Each row of this table is followed by its label. One hidden rule gives the labels. It looks at one to three of the table's principal directions, none of them among the few with the most spread.
tensor([-0.08, 0.93, 0.76, 0.12, 0.56, -0.10, -0.43, -0.44, 0.07, -0.82, 0.39, 0.18, -0.52,
        0.06, 0.11, -0.45, 0.22, 0.53, -0.49, 0.28, -0.19, -0.07, -0.89, -0.01, 0.45, -0.69,
        0.39, -0.22]) ph
tensor([-1.73, -1.90, -0.22, 0.35, -0.28, -0.92, -0.36, -0.39, 0.01, 0.67, -1.34, 1.12, 0.89,
        -0.03, -1.67, 1.52, -1.06, -1.22, 1.79, -1.93, -0.46, 0.66, 0.71, 1.86, -2.04, 0.58,
        -0.41, 0.90]) gq
tensor([1.00, -1.71, -0.92, -0.84, -1.20, -0.37, 1.10, 1.16, -3.47, 0.25, -1.35, -0.24, 0.44,
        -1.14, -0.31, -0.05, 1.06, 0.97, 0.92, 0.09, 0.48, -0.39, 2.19, -2.03, -0.78, 2.23,
        0.17, -1.15]) bg
tensor([-0.74, 0.04, 0.17, 0.37, 0.27, -0.09, -1.37, -0.99, 1.36, -0.22, 1.74, 0.44, -0.73,
        0.43, 0.66, -0.20, 0.24, -0.76, -0.08, 0.16, -0.66, -0.53, -1.45, 1.76, 1.30, -0.79,
        0.13, 0.75]) ph
tensor([1.39, 0.47, -1.22, 0.50, -0.61, 0.25, -1.10, -0.28, 1.15, 1.02, 2.73, -0.99, -1.32,
        0.17, 1.45, -0.73, 0.09, -0.51, -1.08, 1.31, -0.51, -0.66, -0.88, 0.34, 2.74, 1.01,
        0.13, 0.92]) cf
tensor([0.07, 1.79, 1.81, -0.83, 1.20, 0.30, 1.10, -0.28, -1.60, -2.88, -0.60, 0.12, -1.06,
        -0.62, 0.64, -1.98, 1.97, 2.67, -1.00, 1.48, 0.22, -0.56, -0.71, -2.38, 0.02, -1.23,
        0.94, -2.97]) bg
tensor([-2.86, -1.28, 0.63, -1.09, -0.35, 0.66, 1.71, -0.11, -0.24, -1.59, -1.72, 1.53, 0.51,
        -1.37, -1.23, -0.03, -0.85, 0.03, 1.60, -0.69, 0.70, -0.62, 0.01, 0.67, -1.66, -1.72,
        0.16, -0.61]) gq
tensor([-0.72, -1.17, 0.26, 0.29, -0.01, -1.17, -2.09, -0.34, -0.51, 1.04, 0.01, 0.86, 1.45,
        0.63, -1.26, 2.08, -1.47, -1.51, 1.18, -1.75, -0.17, 0.29, -0.19, 2.15, -0.89, -0.28,
        0.09, 2.71]) ph
tensor([-0.89, -0.32, 0.73, -0.13, 0.52, -0.64, 0.02, -0.55, -0.76, -0.93, -1.00, 0.53, -0.29,
        -0.22, -0.31, -0.10, 0.71, 0.68, 0.39, -0.29, -0.44, 0.17, 0.35, -0.12, -1.00, 0.23,
        0.17, -1.32]) gq
tensor([1.78, 0.84, -1.03, 1.48, 0.00, -0.19, -1.41, 0.31, 1.73, 2.74, 1.20, -0.76, 1.36,
        1.71, -0.85, 1.56, -2.09, -1.93, -0.40, -0.91, -0.11, 1.10, -0.95, 1.26, 0.01, 0.27,
        -0.57, 3.71]) bg
tensor([-0.68, -0.77, 0.57, -0.12, 0.27, -1.25, -0.99, -0.64, -1.44, -0.43, -0.70, 0.53, -0.20,
        -0.23, -0.43, 0.48, 0.38, 0.40, 0.58, -0.55, -0.62, 0.13, 0.56, 0.25, -0.77, 0.86,
        0.41, -0.57]) zs
tensor([4.38, 4.84, -0.30, 1.80, 1.34, 1.14, 0.00, 0.15, 2.46, 0.45, 3.07, -2.38, -1.67,
        1.90, 2.03, -2.47, 1.51, 1.19, -3.71, 2.60, -0.49, 0.64, -2.61, -2.27, 3.03, -0.12,
        -0.12, -0.26]) bg
tensor([1.89, 2.23, 0.04, 1.11, 0.67, 0.43, -0.49, 0.33, 1.89, 0.80, 1.14, -1.14, -0.30,
        1.33, 0.98, -0.29, 0.24, -0.14, -1.71, 0.43, -0.11, 0.85, -0.73, -0.33, 1.43, -0.43,
        -0.49, 0.49]) th
tensor([-3.22, -1.05, 1.84, -0.67, 0.18, -0.33, 0.52, 0.14, -0.99, -1.47, -3.08, 2.22, 1.78,
        -0.89, -2.63, 1.65, -1.96, -0.28, 2.11, -2.52, 0.93, 0.45, 0.24, 1.47, -2.90, -2.56,
        0.13, 0.76]) sj
tensor([-1.37, -1.96, 0.44, -2.09, -0.64, -0.34, 0.89, 0.03, -3.07, -1.66, -1.50, 0.36, -0.51,
        -1.95, 0.59, -0.53, 1.18, 1.56, 0.78, 0.77, 0.40, -1.27, 2.09, -1.55, -0.53, 0.92,
        0.78, -2.81]) zs
tensor([1.40, 2.41, 0.16, 0.69, 0.72, 1.15, 0.84, 0.36, 1.62, -0.12, 0.86, -0.63, -0.06,
        0.88, 0.33, -1.00, 0.10, 0.29, -1.34, 0.79, 0.33, 0.35, -1.63, -0.78, 0.69, -1.41,
        -0.23, 0.29]) mg
tensor([-1.48, -2.55, 0.03, -0.90, -0.92, -0.35, 0.60, 0.66, -2.41, -0.34, -1.83, 1.33, 1.34,
        -1.00, -1.29, 1.03, 0.00, -0.28, 2.25, -1.47, 0.65, -0.43, 1.43, 0.46, -1.67, -0.05,
        -0.02, 0.10]) bg
tensor([1.13, 1.21, -0.31, 1.16, 0.21, 0.19, -0.32, 0.15, 1.31, 0.66, 0.91, -0.39, -0.25,
        0.80, 0.10, -0.23, 0.04, -0.39, -0.67, -0.06, -0.30, 0.61, -0.91, 0.31, 0.85, -0.05,
        -0.40, 0.82]) sj
tensor([2.69, 1.36, -0.24, 0.76, 0.13, -0.42, -0.96, 0.80, -0.84, 1.29, 0.53, -1.06, 0.61,
        0.91, -0.12, 0.52, -0.27, 0.17, -0.98, -0.02, 0.17, 0.70, -0.09, -1.08, 0.53, 0.77,
        0.05, 1.44]) ph
tensor([0.22, 1.13, 0.55, -0.30, 0.16, 0.89, 0.86, 0.52, 0.29, -0.86, -0.04, -0.17, -0.16,
        -0.24, 0.46, -0.70, 0.12, 0.65, -0.67, 0.56, 0.70, -0.20, -0.39, -0.82, 0.67, -1.34,
        0.07, -0.50]) zs
tensor([-4.05, -1.80, 1.30, -0.49, -0.09, -0.43, -0.13, -0.79, 0.06, -1.37, -1.78, 2.49, 0.87,
        -0.96, -2.17, 1.33, -1.80, -0.99, 2.35, -2.19, 0.16, -0.13, -0.44, 2.78, -2.08, -2.12,
        0.19, 0.96]) gq
tensor([-1.30, 0.96, 0.72, -0.84, 0.74, 0.75, 0.54, -1.33, 1.54, -1.77, 1.01, -0.10, -1.71,
        -0.54, 1.40, -1.71, 0.42, 0.90, -1.10, 1.93, -0.32, -1.03, -1.20, -0.27, 0.96, -1.10,
        0.62, -1.93]) gq
tensor([0.24, 0.30, 0.40, 0.15, 0.46, -0.77, -1.03, -0.76, -0.73, -0.54, 0.64, 0.01, -0.87,
        0.03, 0.34, -0.45, 0.82, 0.64, -0.34, 0.45, -0.72, -0.20, -0.46, -0.13, 0.47, 0.63,
        0.55, -0.53]) ph
tensor([-0.57, -0.63, -0.96, 0.31, -0.47, 0.45, -0.50, -0.50, 1.91, 0.99, 1.57, 0.10, 0.01,
        0.32, 0.14, 0.28, -1.03, -1.60, 0.31, 0.02, -0.24, -0.44, -0.99, 1.83, 0.75, -0.27,
        -0.27, 1.72]) bg
tensor([-0.17, -0.15, -0.21, -0.40, -0.47, 0.66, 0.68, 0.57, 0.46, 0.13, -0.27, -0.22, 0.20,
        -0.37, 0.27, 0.07, -0.53, -0.20, -0.08, 0.10, 0.61, -0.11, 0.54, -0.20, 0.27, -0.40,
        -0.22, -0.01]) th
tensor([0.53, 2.71, 1.11, 0.39, 1.69, 0.00, -1.35, -1.54, 2.05, -0.92, 2.14, -0.80, -1.71,
        1.00, 1.64, -1.29, 0.51, 0.75, -2.32, 1.79, -0.91, -0.14, -2.15, -0.11, 1.74, -0.96,
        0.62, -0.68]) cf
tensor([1.53, 1.66, -0.56, 0.88, 0.37, 0.85, 1.11, 0.23, 1.54, 0.04, 0.77, -1.00, -1.12,
        0.61, 1.10, -1.59, 1.48, 0.62, -1.34, 1.12, -0.34, 0.47, -0.47, -1.18, 1.05, 0.43,
        -0.55, -1.43]) sj
tensor([-0.86, 1.24, 1.82, -0.39, 0.89, -0.01, -0.20, -0.24, -0.15, -1.70, -0.63, 0.49, -0.28,
        -0.22, 0.09, -0.26, 0.04, 0.97, -0.51, -0.02, 0.30, 0.03, -0.55, -0.22, 0.09, -1.84,
        0.48, -0.79]) zs
tensor([-1.38, -0.12, 1.29, 0.04, 0.64, -0.40, 0.06, -0.08, -0.63, -0.81, -1.64, 1.33, 1.33,
        0.16, -1.75, 0.95, -0.71, -0.11, 1.14, -1.59, 0.31, 0.53, -0.43, 0.82, -2.06, -1.65,
        0.04, 0.67]) mg
tensor([-0.27, 0.57, 0.72, 0.05, 0.94, -0.27, 0.53, -0.43, -0.25, -0.79, -0.94, 0.16, 0.01,
        0.29, -0.38, -0.35, 0.57, 0.80, -0.12, 0.02, -0.29, 0.43, -0.12, -0.66, -1.33, -0.17,
        0.08, -1.24]) gq
tensor([-1.01, 0.83, 1.53, -0.45, 0.23, 0.83, 0.87, 0.99, 0.03, -1.16, -1.50, 0.85, 1.27,
        -0.27, -0.89, 0.57, -1.06, 0.10, 0.30, -1.09, 1.45, 0.26, -0.27, 0.15, -0.61, -3.09,
        -0.09, 0.63]) zs
tensor([1.42, -0.26, -1.96, -0.42, -1.10, 1.16, 0.91, 0.34, 0.65, 0.93, 2.00, -1.35, -0.97,
        -0.38, 1.71, -1.32, 0.56, -0.12, -0.84, 2.10, 0.13, -1.15, 0.11, -1.06, 2.00, 1.37,
        -0.05, -0.36]) bg
tensor([-0.51, -3.10, -0.64, -0.85, -1.70, -0.86, 0.11, 1.36, -3.42, 0.94, -2.19, 0.78, 1.82,
        -1.22, -1.63, 1.96, -0.84, -0.54, 2.31, -1.88, 0.87, -0.09, 2.64, 0.06, -1.66, 1.42,
        -0.07, 1.00]) cf
tensor([-1.60, -1.81, 0.12, -0.26, 0.10, -1.34, -1.77, -1.39, -0.57, 0.08, 0.34, 0.84, -0.09,
        -0.02, -0.29, 0.90, -0.15, -0.73, 1.11, -0.59, -0.98, -0.45, 0.05, 1.81, -0.62, 0.79,
        0.42, 0.45]) bg
tensor([-1.20, -1.23, 1.02, -0.86, -0.30, -0.55, -0.05, 0.72, -2.27, -0.53, -2.12, 1.07, 1.56,
        -0.68, -1.39, 1.48, -0.82, 0.04, 1.42, -1.62, 0.93, 0.07, 1.20, 0.19, -1.61, -0.92,
        0.22, 0.55]) cf
tensor([-0.62, 1.33, 1.25, 0.78, 0.70, -0.05, -0.04, -0.18, 0.72, -1.27, -0.48, 0.69, -0.64,
        0.06, -0.39, -0.45, 0.36, 0.53, -0.20, -0.64, -0.21, 0.66, -0.91, 0.47, 0.20, -1.31,
        -0.09, -0.53]) th
tensor([-1.73, -3.35, -0.52, -1.05, -1.69, -0.73, 0.46, 0.54, -2.99, -0.25, -1.88, 1.28, 0.51,
        -1.96, -1.24, 0.90, -0.16, -0.10, 2.44, -1.33, 0.38, -0.63, 2.19, 0.37, -1.20, 1.39,
        0.17, -0.37]) zs
tensor([-0.04, -1.23, -0.03, 0.17, -0.41, -1.13, -0.97, 0.16, -1.74, 0.38, -0.68, 0.46, 0.37,
        -0.20, -0.69, 0.94, 0.21, -0.15, 0.96, -1.10, -0.29, 0.25, 0.98, 0.42, -0.50, 1.13,
        0.05, 0.38]) zs
tensor([1.47, -0.21, -1.90, 1.11, -1.04, -0.02, -0.36, 0.30, 1.22, 1.95, 1.27, -1.01, -0.84,
        0.15, 0.50, -0.07, -0.24, -0.90, -0.41, 0.22, -0.60, 0.41, 0.42, 0.31, 1.52, 2.29,
        -0.60, 0.79]) th
tensor([-2.49, -2.01, 0.63, -0.17, -0.25, -0.76, -0.09, -0.05, -0.95, -0.17, -2.19, 1.91, 1.74,
        -0.39, -2.41, 1.88, -1.44, -1.04, 2.44, -2.53, 0.26, 0.43, 0.50, 1.94, -2.70, -0.91,
        -0.17, 1.30]) gq
tensor([3.07, 0.80, -2.07, 0.66, -0.17, 0.16, -0.26, -0.22, 0.81, 1.91, 2.49, -2.12, -1.11,
        0.93, 1.63, -1.12, 0.91, 0.03, -1.71, 2.18, -0.86, -0.16, -0.25, -1.45, 1.63, 2.83,
        -0.07, -0.09]) mg
tensor([-0.39, 0.53, 0.63, 0.32, 0.57, -0.17, -0.56, -0.24, 0.82, 0.08, -0.19, 0.25, 0.49,
        0.58, -0.44, 0.65, -0.78, -0.43, -0.08, -0.65, -0.03, 0.51, -0.49, 0.77, -0.46, -0.93,
        -0.09, 0.81]) th
tensor([0.00, -0.53, -0.63, -0.07, -0.83, 0.41, -0.35, 0.29, 0.25, 0.64, 0.98, 0.17, 0.39,
        -0.21, -0.16, 0.40, -0.99, -0.97, 0.40, -0.15, 0.40, -0.58, -0.54, 0.93, 0.87, -0.46,
        0.03, 1.82]) ph
tensor([2.50, 2.60, 0.48, 2.10, 1.29, -0.54, -1.59, 0.31, 1.03, 1.39, 0.70, -0.52, 1.02,
        2.38, -0.75, 0.85, -0.30, -0.57, -1.05, -1.08, -0.35, 1.77, -1.58, 0.39, -0.01, -0.64,
        -0.49, 2.43]) bg
tensor([1.83, 0.66, -0.93, 1.47, 0.40, -0.29, -0.26, 0.49, 1.15, 2.43, -0.22, -0.79, 1.50,
        1.80, -1.04, 1.28, -0.97, -1.20, -0.22, -1.04, -0.24, 1.68, 0.04, 0.19, -1.38, 0.94,
        -0.92, 1.94]) gq
tensor([1.41, 0.61, -0.85, 1.08, 0.16, -0.38, -1.12, -0.18, 1.36, 1.79, 1.07, -0.95, -0.05,
        1.17, 0.28, 0.53, -0.51, -0.87, -0.78, -0.01, -0.66, 0.78, -0.18, 0.44, 0.51, 1.21,
        -0.41, 1.22]) th
tensor([-1.55, -0.71, 0.61, -0.56, -0.16, -0.11, -0.04, -0.60, -0.74, -1.56, 0.06, 0.98, -0.89,
        -1.04, 0.10, -0.65, 0.66, 0.52, 0.65, 0.16, -0.18, -0.89, -0.38, 0.51, 0.45, -0.56,
        0.54, -0.93]) ph
tensor([-0.72, -0.62, 0.34, 0.02, -0.02, -0.63, -0.75, -0.27, -0.46, -0.17, -0.29, 0.51, -0.01,
        -0.16, -0.29, 0.49, -0.04, -0.17, 0.54, -0.63, -0.27, 0.04, 0.25, 0.74, -0.19, 0.12,
        0.10, 0.13]) zs
tensor([0.00, 1.11, 1.11, 0.13, 0.61, 0.05, 0.13, 0.26, -0.44, -0.78, -0.69, 0.45, 0.57,
        0.17, -0.82, 0.10, -0.30, 0.50, -0.07, -0.51, 0.44, 0.37, -0.76, -0.26, -0.61, -1.45,
        0.20, 0.35]) bg
tensor([0.04, -1.48, -1.33, -0.17, -0.97, 0.25, 0.82, 0.16, -0.40, 0.28, 0.41, -0.06, -0.64,
        -0.62, 0.56, -0.72, 1.22, -0.11, 0.65, 0.48, -0.27, -0.63, 0.77, -0.17, 0.47, 1.49,
        -0.30, -0.95]) gq
tensor([-1.49, -0.46, 1.90, -1.99, 0.43, -0.13, 1.03, -0.02, -3.43, -2.97, -1.88, 1.08, 0.16,
        -1.52, -0.29, -0.70, 1.14, 2.17, 0.67, 0.43, 0.84, -1.17, 0.50, -1.70, -1.25, -1.36,
        1.17, -2.38]) ph
tensor([-3.22, -1.85, 1.11, -1.62, -0.15, 0.03, 0.77, -0.56, -1.23, -2.00, -1.51, 1.70, 0.33,
        -1.46, -0.72, 0.16, -0.26, 0.27, 1.67, -0.51, 0.50, -1.08, 0.32, 0.77, -1.45, -1.51,
        0.56, -1.01]) bg
tensor([1.33, 1.01, -0.84, 1.10, 0.29, -0.08, -1.44, -0.47, 2.44, 1.76, 1.98, -1.16, -0.51,
        1.32, 0.97, 0.25, -0.57, -1.11, -1.30, 0.50, -0.76, 0.53, -0.70, 0.83, 1.44, 0.81,
        -0.39, 1.36]) th
tensor([-0.79, -2.38, -1.13, -1.16, -0.91, -0.45, -0.06, -0.58, -0.95, 0.35, 0.29, -0.27, -0.75,
        -0.98, 0.95, -0.08, 0.47, -0.08, 0.57, 0.91, -0.46, -1.08, 1.57, -0.12, 0.12, 2.24,
        0.30, -1.23]) sj
tensor([2.04, 1.88, 0.00, 1.48, 0.62, -0.39, -1.50, 0.10, 1.15, 1.27, 1.17, -0.89, 0.00,
        1.46, 0.20, 0.39, -0.30, -0.41, -1.32, -0.20, -0.44, 1.07, -0.88, 0.19, 1.02, 0.21,
        -0.27, 1.57]) zs
tensor([0.13, 1.71, 1.30, -0.21, 1.29, -0.05, 0.91, -0.85, -0.51, -2.56, -0.24, -0.27, -2.24,
        -0.41, 1.34, -2.45, 2.81, 2.68, -1.37, 1.73, -0.75, -0.14, -0.31, -2.17, 0.48, 0.18,
        0.56, -4.13]) sj
tensor([1.12, 1.49, -0.15, 0.98, 0.75, -0.35, -0.78, -0.85, 1.42, 0.21, 1.29, -0.95, -1.65,
        0.73, 1.10, -0.99, 0.92, 0.46, -1.51, 1.03, -1.17, 0.50, -0.65, -0.32, 1.22, 1.18,
        -0.03, -0.94]) sj
tensor([0.13, -0.03, 0.05, -0.11, 0.20, -0.16, -0.25, -0.19, -0.10, -0.06, 0.23, -0.19, -0.20,
        0.17, 0.48, -0.14, 0.55, 0.17, -0.21, 0.31, -0.19, -0.11, 0.13, -0.18, 0.15, 0.30,
        0.05, -0.47]) th
tensor([-0.73, -0.59, 0.80, -0.39, 0.19, -0.81, -0.55, -0.19, -1.37, -0.70, -0.92, 0.52, -0.03,
        -0.37, -0.19, 0.39, 0.43, 0.52, 0.46, -0.52, -0.13, 0.02, 0.75, 0.00, -0.54, 0.17,
        0.31, -0.74]) zs
tensor([-1.58, -0.87, 0.86, -1.14, 0.00, 0.01, 0.70, 0.09, -0.99, -1.05, -1.63, 0.67, 0.52,
        -0.83, -0.39, 0.37, -0.31, 0.44, 0.71, -0.38, 0.58, -0.28, 0.98, -0.22, -1.22, -0.78,
        0.23, -0.97]) th
tensor([-0.41, -1.08, 0.48, -0.83, -0.66, -0.30, 1.09, 0.76, -3.22, -1.49, -1.75, 0.77, -0.12,
        -1.56, -0.57, -0.50, 1.29, 1.50, 1.07, -0.31, 0.50, -0.46, 1.31, -1.40, -0.59, 0.47,
        0.42, -1.79]) ph
Which label does each new row get?
tensor([1.28, -0.04, -1.97, 0.64, -0.91, 0.83, 0.81, 0.60, 1.70, 2.02, 0.87, -1.03, 0.20,
        0.38, 0.06, 0.02, -1.00, -1.14, -0.31, 0.34, 0.09, 0.31, 0.08, -0.02, 0.45, 1.19,
        -0.72, 1.24]) -> gq
tensor([0.98, -0.27, -1.47, -0.14, -0.93, 1.21, 1.71, 1.10, 0.18, 1.24, 0.07, -0.45, 1.24,
        -0.03, -0.69, 0.05, -1.07, -0.70, 0.36, 0.20, 0.96, -0.20, -0.06, -0.64, -0.54, 0.04,
        -0.39, 1.37]) -> mg
tensor([1.70, -0.86, -1.13, 1.18, -0.39, -0.93, -1.67, 0.81, -0.36, 3.12, 0.10, -0.30, 2.42,
        1.67, -1.38, 2.57, -1.39, -2.08, 0.85, -1.94, 0.02, 1.18, 0.51, 1.26, -1.09, 1.08,
        -0.74, 3.71]) -> bg
tensor([-1.43, -1.74, 0.45, -2.06, -0.71, 0.08, 1.41, 0.47, -2.72, -1.41, -1.94, 0.48, 0.26,
        -1.86, -0.08, -0.09, 0.22, 1.21, 0.97, 0.32, 0.95, -1.06, 1.93, -1.43, -1.05, 0.12,
        0.62, -1.93]) -> zs
tensor([-0.43, -1.66, -0.50, 0.28, -0.74, -0.25, 1.04, 1.23, -1.24, 1.08, -2.46, 0.93, 2.35,
        -0.03, -2.45, 1.79, -1.17, -0.99, 2.10, -2.41, 0.74, 0.99, 1.30, 0.50, -2.81, 0.18,
        -0.76, 1.44]) -> gq
tensor([0.50, 0.61, 0.62, -0.80, -0.08, 0.92, 2.05, 1.35, -1.79, -1.17, -1.55, 0.14, 0.86,
        -0.69, -0.53, -0.58, 0.46, 1.32, 0.11, 0.15, 1.37, -0.17, 0.38, -2.08, -0.84, -1.22,
        0.15, -0.94]) -> bg
tensor([-0.84, 0.02, 0.98, 0.12, 0.40, -0.26, -0.28, 0.37, 0.03, 0.01, -1.43, 0.70, 1.41,
        0.37, -1.19, 1.41, -1.15, -0.55, 0.64, -1.63, 0.51, 0.82, 0.22, 0.86, -1.37, -1.39,
        -0.26, 1.08]) -> th
tensor([1.95, 0.94, -0.78, 1.50, 0.27, 0.14, -0.49, 0.65, 1.22, 2.06, 0.67, -0.50, 1.45,
        1.88, -0.73, 0.95, -0.62, -1.34, -0.22, -0.93, 0.01, 1.13, -0.84, 0.60, -0.39, -0.12,
        -0.81, 2.53]) -> mg
tensor([1.83, 2.07, -0.50, 1.23, 0.37, 0.10, -1.48, -0.85, 1.96, 0.30, 3.26, -1.15, -2.28,
        0.79, 1.91, -1.60, 1.09, 0.16, -2.06, 1.74, -1.15, -0.23, -1.90, 0.14, 3.34, 0.70,
        0.19, 0.06]) -> cf
tensor([1.72, -0.03, -1.78, -0.09, -0.49, 0.71, 0.72, 0.29, 0.96, 1.59, 1.20, -1.64, -0.28,
        0.43, 1.31, -0.55, 0.23, -0.30, -0.98, 1.52, -0.07, -0.24, 0.61, -1.17, 0.74, 1.74,
        -0.37, -0.27]) -> gq
tensor([1.84, 0.37, -0.30, 1.54, 0.14, -0.80, -2.14, 0.71, -0.03, 2.40, 0.65, -0.01, 2.27,
        1.99, -1.39, 2.25, -1.28, -1.85, 0.41, -1.99, 0.09, 1.19, -0.76, 1.55, -0.42, -0.34,
        -0.51, 4.18]) -> ph
tensor([1.98, 1.37, -0.07, 0.75, 0.76, -0.69, -1.61, -0.27, 0.24, 1.32, 1.16, -1.04, 0.28,
        1.39, 0.21, 0.54, -0.44, -0.18, -1.21, 0.33, -0.48, 0.60, -0.66, -0.29, 0.33, 0.73,
        0.18, 1.40]) -> ph
tensor([1.03, 1.72, 0.37, 0.04, 0.24, 0.71, 0.28, 0.51, 0.65, -0.15, 0.39, -0.74, -0.20,
        0.14, 0.56, -0.49, -0.36, 0.49, -1.26, 0.72, 0.58, 0.12, -0.48, -0.96, 1.03, -0.90,
        0.08, 0.08]) -> zs
tensor([-0.30, -0.18, 0.82, -0.78, -0.12, -0.20, -0.05, 0.42, -1.59, -0.76, -0.87, 0.29, 0.36,
        -0.68, -0.22, 0.31, -0.20, 0.67, 0.18, -0.20, 0.64, -0.28, 0.59, -0.62, -0.17, -0.53,
        0.46, -0.23]) -> cf
tensor([-0.48, -1.03, -0.26, -0.52, -0.87, 0.46, 0.74, 1.05, -0.70, 0.48, -1.03, 0.51, 1.57,
        -0.49, -1.14, 1.05, -1.39, -0.75, 1.13, -1.03, 1.11, -0.11, 0.55, 0.32, -0.93, -0.81,
        -0.19, 1.46]) -> ph
tensor([-0.04, -1.12, -0.12, -0.76, -0.38, -0.45, 0.46, 0.30, -1.90, -0.23, -1.14, -0.10, -0.02,
        -0.73, 0.10, 0.04, 0.75, 0.77, 0.42, 0.13, 0.10, -0.18, 1.66, -1.13, -0.66, 1.31,
        0.18, -1.44]) -> th
tensor([-0.67, 0.98, 1.32, -0.32, 0.69, 0.28, 0.08, 0.10, 0.30, -0.84, -0.73, 0.36, 0.67,
        0.15, -0.38, 0.35, -0.81, 0.20, -0.24, -0.37, 0.66, 0.21, -0.51, 0.06, -0.51, -2.04,
        0.17, 0.31]) -> zs
tensor([0.05, 2.27, 1.23, -0.31, 1.05, 1.33, 1.28, -0.01, 1.01, -1.79, 0.29, -0.08, -0.41,
        0.16, 0.67, -1.55, 0.65, 1.14, -1.21, 1.19, 0.60, -0.33, -1.59, -1.08, 0.53, -2.55,
        0.25, -1.15]) -> bg
tensor([-0.99, -2.15, -0.83, -0.29, -1.06, 0.10, 1.15, 1.00, -0.85, 1.14, -1.98, 0.85, 2.23,
        -0.38, -2.15, 1.70, -1.70, -1.32, 2.13, -1.88, 0.88, 0.37, 1.19, 0.78, -2.52, 0.07,
        -0.56, 1.62]) -> gq
tensor([2.94, 3.00, -0.03, 1.32, 1.48, -0.04, -0.24, -0.37, 1.19, 0.38, 1.33, -1.75, -1.27,
        1.63, 1.36, -1.49, 1.74, 1.21, -2.49, 1.63, -0.98, 0.95, -0.98, -1.91, 0.98, 1.07,
        -0.13, -1.32]) -> gq
tensor([-0.69, -1.18, 0.46, -1.05, -0.51, 0.23, 1.29, 0.92, -2.46, -1.08, -1.68, 0.87, 0.99,
        -0.96, -0.72, 0.08, 0.66, 0.71, 1.28, -0.57, 1.00, -0.53, 0.97, -0.84, -1.15, -0.71,
        0.16, -0.80]) -> bg
tensor([1.31, 2.97, 0.85, 0.96, 1.52, 0.40, 0.01, -0.46, 1.58, -0.74, 0.99, -0.67, -0.95,
        1.17, 0.75, -1.38, 1.04, 0.97, -1.86, 1.05, -0.47, 0.58, -1.79, -0.86, 0.81, -1.00,
        0.02, -0.81]) -> gq
tensor([-0.83, -1.76, -0.33, -1.00, -0.81, 0.12, 0.22, 0.82, -0.90, 1.11, -1.23, 0.41, 2.40,
        -0.24, -1.31, 2.02, -2.25, -1.29, 1.38, -1.21, 1.20, -0.16, 1.07, 0.66, -1.73, -0.63,
        -0.09, 2.12]) -> ph
tensor([-1.29, -1.39, 0.36, -0.80, -0.36, -0.42, 0.01, -0.16, -1.63, -0.79, -0.78, 0.91, 0.24,
        -0.89, -0.59, 0.28, 0.05, 0.21, 1.15, -0.43, 0.14, -0.63, 0.45, 0.27, -0.75, -0.07,
        0.44, -0.30]) -> bg
tensor([-1.26, -0.50, 0.30, 0.14, 0.45, -0.80, -0.79, -1.34, 0.35, -0.62, 0.26, 0.55, -1.01,
        -0.10, 0.06, -0.24, 0.47, 0.06, 0.27, 0.02, -1.06, -0.10, -0.37, 0.95, -0.22, 0.54,
        0.26, -0.81]) -> gq
